In the data rows, zero lies at 4.5, halfway between 4 and 5.
Here are some points, one per row:
[7 7 3 3 4 3 3 4 6 5 4 6 4 3 3 3 6 5 9 9 3 6 6 5 4 4 2 4 5 8 4 5 1 5 6 7 6
 3 2 8 5 7 6 6 3 4 5 5]
[9 3 6 2 6 7 5 5 8 3 2 7 5 7 4 9 3 6 5 5 3 3 7 5 6 5 8 4 1 4 6 4 3 6 7 3 7
 4 6 6 6 6 4 2 4 6 3 3]
[3 6 3 8 5 8 3 5 3 2 5 5 5 5 4 4 4 3 5 3 6 2 4 4 6 7 5 4 5 7 3 7 8 4 1 4 5
 8 7 5 6 4 5 9 6 2 6 2]
[6 0 3 7 5 4 3 4 3 8 5 4 7 4 5 5 7 2 1 8 5 7 5 6 4 8 4 6 4 2 3 4 6 5 3 5 0
 6 4 3 3 2 5 5 5 4 2 6]
[4 4 6 4 2 4 6 5 5 7 8 5 2 5 6 4 6 7 2 6 4 6 5 4 1 5 6 0 7 7 5 5 2 1 6 3 4
 4 5 7 1 4 3 4 0 5 7 1]
[3 4 5 5 4 6 5 5 4 4 2 4 4 6 5 5 2 4 3 1 4 4 3 6 8 1 2 7 4 2 7 4 6 4 4 5 4
 3 5 3 6 1 6 4 7 6 2 7]
[6 6 4 4 3 1 1 4 8 7 3 6 3 2 3 3 6 4 9 8 5 6 6 6 6 5 0 5 6 6 5 7 3 4 5 5 6
 3 3 8 4 7 5 7 1 1 4 4]
[5 7 3 2 5 1 2 4 7 7 4 6 4 3 3 2 7 6 8 6 5 7 4 6 4 5 1 4 5 6 4 6 2 6 5 7 6
 3 2 6 3 6 8 6 1 2 7 5]
[2 6 1 7 5 9 4 6 2 1 5 5 4 5 7 6 5 3 6 4 8 3 4 3 5 7 5 4 7 7 2 8 8 5 3 4 5
 6 5 5 6 3 5 8 6 2 6 2]
[5 5 5 3 3 3 7 4 1 3 6 5 5 5 5 4 2 2 5 3 2 3 6 3 6 0 3 9 4 2 6 3 4 5 5 5 4
 4 5 1 5 5 3 1 7 6 4 6]
[5 4 5 4 2 4 7 4 6 7 6 6 1 5 6 5 8 8 3 6 3 4 7 2 2 5 6 0 7 8 8 4 3 1 7 5 4
 4 3 8 0 4 4 6 2 4 5 2]
[2 5 6 7 5 3 4 4 3 2 3 3 6 5 4 5 3 3 2 3 3 7 2 5 4 2 6 6 6 1 4 4 5 4 4 6 5
 2 6 1 8 4 2 2 7 7 6 6]
[7 2 7 3 6 7 3 4 9 4 1 5 4 6 4 7 1 5 3 1 3 3 6 6 7 6 7 2 2 4 7 3 5 6 7 3 7
 5 6 7 6 5 4 4 3 5 3 3]
[6 3 7 6 2 4 6 5 4 8 5 6 1 3 5 4 6 8 1 5 3 5 5 3 3 4 6 0 6 8 6 6 4 1 8 5 4
 5 4 9 2 4 4 7 2 4 4 1]
[7 6 3 4 4 1 3 5 9 6 3 5 3 1 6 4 7 6 9 8 4 6 6 6 6 5 2 4 6 7 5 6 2 6 5 7 6
 3 1 7 5 6 6 5 2 2 5 7]
[5 6 3 6 6 9 5 5 2 0 6 5 6 7 4 5 6 4 4 4 7 2 5 1 4 7 4 5 5 8 2 7 6 5 2 4 6
 6 5 5 6 4 5 9 6 3 6 2]
[2 4 6 4 4 5 7 4 1 3 6 4 7 5 4 5 2 3 6 4 2 6 5 3 4 0 4 6 5 2 5 3 3 5 3 2 4
 2 4 4 5 6 5 1 9 7 5 7]
[4 1 3 9 5 4 5 3 2 9 5 3 6 1 4 5 6 4 1 7 5 6 5 5 4 8 4 6 4 3 5 4 5 5 2 5 0
 7 5 3 5 2 4 5 5 5 1 4]
[0 5 8 6 6 4 5 4 3 6 2 4 5 4 6 4 2 3 3 2 4 6 6 6 5 3 5 6 5 0 4 4 3 4 5 5 6
 6 6 2 6 4 2 1 6 7 6 7]
[5 7 5 4 6 1 1 3 8 6 2 5 4 2 3 4 8 7 8 8 5 7 6 6 4 5 2 4 4 6 3 6 2 4 5 8 7
 3 3 7 3 6 4 7 1 3 6 6]
[3 6 3 6 4 7 3 6 2 2 6 6 5 7 5 3 7 4 5 3 8 2 2 3 5 8 4 3 5 7 0 8 7 5 1 3 4
 7 5 4 5 5 4 9 5 4 6 3]
[2 7 2 6 6 9 4 6 2 1 5 5 5 4 5 4 5 3 6 4 8 3 5 3 4 9 6 4 5 8 3 7 8 5 2 5 5
 5 6 3 5 4 4 9 6 2 6 2]
[5 4 6 2 7 5 5 6 8 3 1 5 5 6 6 8 4 7 5 3 3 4 6 4 6 6 8 3 2 4 6 3 5 7 8 4 8
 5 6 7 3 4 4 1 4 6 2 3]
[4 5 6 4 3 2 6 5 5 6 6 6 1 5 6 5 7 8 0 8 4 5 3 3 2 5 5 0 6 7 5 4 3 1 7 4 3
 3 5 7 0 5 5 6 1 4 6 1]
[4 7 2 6 6 9 6 5 2 2 6 6 6 4 4 5 6 4 6 4 7 2 4 1 4 6 5 5 4 7 2 8 6 5 2 4 5
 7 6 6 6 4 5 9 5 2 7 3]
[4 0 2 7 6 4 5 4 3 9 6 2 5 3 4 5 6 4 1 7 6 7 5 6 5 7 4 6 3 2 4 3 6 4 2 5 0
 7 4 3 4 2 4 5 5 4 1 5]
[3 6 3 3 4 4 7 2 3 4 7 3 5 5 3 5 2 3 5 4 3 3 3 4 5 0 4 6 4 2 6 2 4 5 3 6 4
 4 3 3 4 6 4 1 9 5 3 6]
[8 4 8 0 5 6 3 4 6 4 3 6 6 7 4 9 3 6 4 3 3 3 5 5 5 5 7 4 2 5 5 3 3 8 7 3 8
 7 6 6 5 8 5 1 3 6 3 3]
[5 6 5 3 4 4 5 4 3 5 5 3 4 6 4 2 3 4 3 4 4 5 2 4 3 2 4 6 4 1 3 3 6 3 3 3 4
 4 3 0 4 3 4 1 6 6 5 7]
[3 4 2 5 4 5 6 6 4 4 3 2 3 5 6 6 5 2 5 2 3 5 5 5 5 1 6 7 4 1 7 4 4 3 6 4 4
 3 5 1 5 3 5 0 6 4 4 8]
[3 4 5 4 4 5 7 5 2 3 6 3 5 5 5 5 2 4 4 3 2 3 3 5 4 1 3 8 4 2 6 2 4 3 4 4 3
 2 4 2 6 6 5 4 7 6 4 7]
[6 4 7 2 6 5 4 4 9 3 1 6 4 5 5 7 3 5 2 2 4 4 6 6 5 6 9 4 3 4 4 3 4 7 5 3 8
 6 7 7 5 5 2 2 2 7 3 3]
[5 0 3 6 5 4 5 5 2 9 7 2 5 4 4 4 6 3 4 7 7 7 2 6 5 7 4 5 5 2 4 3 5 6 3 4 0
 6 3 2 4 2 6 5 4 4 2 4]
[3 4 4 3 2 4 4 4 2 4 4 3 6 5 4 4 3 4 3 4 5 5 6 4 5 0 5 7 5 2 6 1 5 5 4 4 3
 3 4 2 7 5 5 2 7 7 5 6]
[4 5 4 6 5 8 3 5 2 1 4 5 5 4 5 4 5 4 5 3 7 2 5 4 7 8 4 4 4 8 1 8 7 4 1 3 5
 7 6 5 6 3 5 9 6 3 6 2]
[6 6 3 3 4 0 4 4 7 5 2 6 4 3 5 3 6 6 9 7 5 6 5 4 5 6 2 4 5 7 6 6 2 4 7 7 6
 3 2 8 4 6 6 6 1 2 5 7]
[2 6 4 4 4 5 4 5 4 4 7 2 5 4 5 3 1 3 4 1 5 4 2 4 2 2 4 5 4 2 4 3 5 5 6 3 2
 3 3 1 5 3 4 0 6 7 5 6]
[7 6 4 2 4 0 4 5 7 4 4 5 5 4 2 3 6 6 8 8 5 6 7 6 4 4 0 5 4 8 4 6 3 5 5 6 6
 5 2 8 4 7 5 6 2 3 7 6]
[2 6 6 5 5 3 4 4 3 7 6 2 5 7 4 2 4 4 3 3 6 4 1 4 3 2 4 6 4 2 3 4 4 4 4 3 4
 3 6 1 4 5 4 1 7 6 4 8]
[6 3 7 1 7 6 3 4 8 5 3 6 4 7 4 7 2 7 5 3 5 3 3 5 4 5 9 4 2 3 4 3 4 6 6 4 7
 4 6 6 5 5 5 1 3 8 4 3]
[4 4 5 7 3 5 6 4 4 4 3 1 5 4 4 4 2 2 4 1 3 3 5 6 7 2 4 4 6 1 7 3 7 4 6 3 3
 4 7 2 3 4 5 3 8 6 4 6]
Along one direction, these points spread out more than along any other. Take the direction at right angles to it along which they spread out most. Then take the direction at right angles to both along which they spread out most. Go by this last direction. Where along it does each point below lie, from 0 to 99? 50 is the average, and the first point above lies past it. One standard deviation of the points above along it is 16.
[2 6 1 7 5 9 4 6 2 1 5 5 4 5 7 6 5 3 6 4 8 3 4 3 5 7 5 4 7 7 2 8 8 5 3 4 5
 6 5 5 6 3 5 8 6 2 6 2] 41
[3 4 5 4 4 5 7 5 2 3 6 3 5 5 5 5 2 4 4 3 2 3 3 5 4 1 3 8 4 2 6 2 4 3 4 4 3
 2 4 2 6 6 5 4 7 6 4 7] 58
[9 3 6 2 6 7 5 5 8 3 2 7 5 7 4 9 3 6 5 5 3 3 7 5 6 5 8 4 1 4 6 4 3 6 7 3 7
 4 6 6 6 6 4 2 4 6 3 3] 18
[0 5 8 6 6 4 5 4 3 6 2 4 5 4 6 4 2 3 3 2 4 6 6 6 5 3 5 6 5 0 4 4 3 4 5 5 6
 6 6 2 6 4 2 1 6 7 6 7] 51
[7 6 4 2 4 0 4 5 7 4 4 5 5 4 2 3 6 6 8 8 5 6 7 6 4 4 0 5 4 8 4 6 3 5 5 6 6
 5 2 8 4 7 5 6 2 3 7 6] 63
[6 3 7 6 2 4 6 5 4 8 5 6 1 3 5 4 6 8 1 5 3 5 5 3 3 4 6 0 6 8 6 6 4 1 8 5 4
 5 4 9 2 4 4 7 2 4 4 1] 49
[5 7 3 2 5 1 2 4 7 7 4 6 4 3 3 2 7 6 8 6 5 7 4 6 4 5 1 4 5 6 4 6 2 6 5 7 6
 3 2 6 3 6 8 6 1 2 7 5] 68
[6 4 7 2 6 5 4 4 9 3 1 6 4 5 5 7 3 5 2 2 4 4 6 6 5 6 9 4 3 4 4 3 4 7 5 3 8
 6 7 7 5 5 2 2 2 7 3 3] 17
[3 4 5 5 4 6 5 5 4 4 2 4 4 6 5 5 2 4 3 1 4 4 3 6 8 1 2 7 4 2 7 4 6 4 4 5 4
 3 5 3 6 1 6 4 7 6 2 7] 51
[5 5 5 3 3 3 7 4 1 3 6 5 5 5 5 4 2 2 5 3 2 3 6 3 6 0 3 9 4 2 6 3 4 5 5 5 4
 4 5 1 5 5 3 1 7 6 4 6] 56
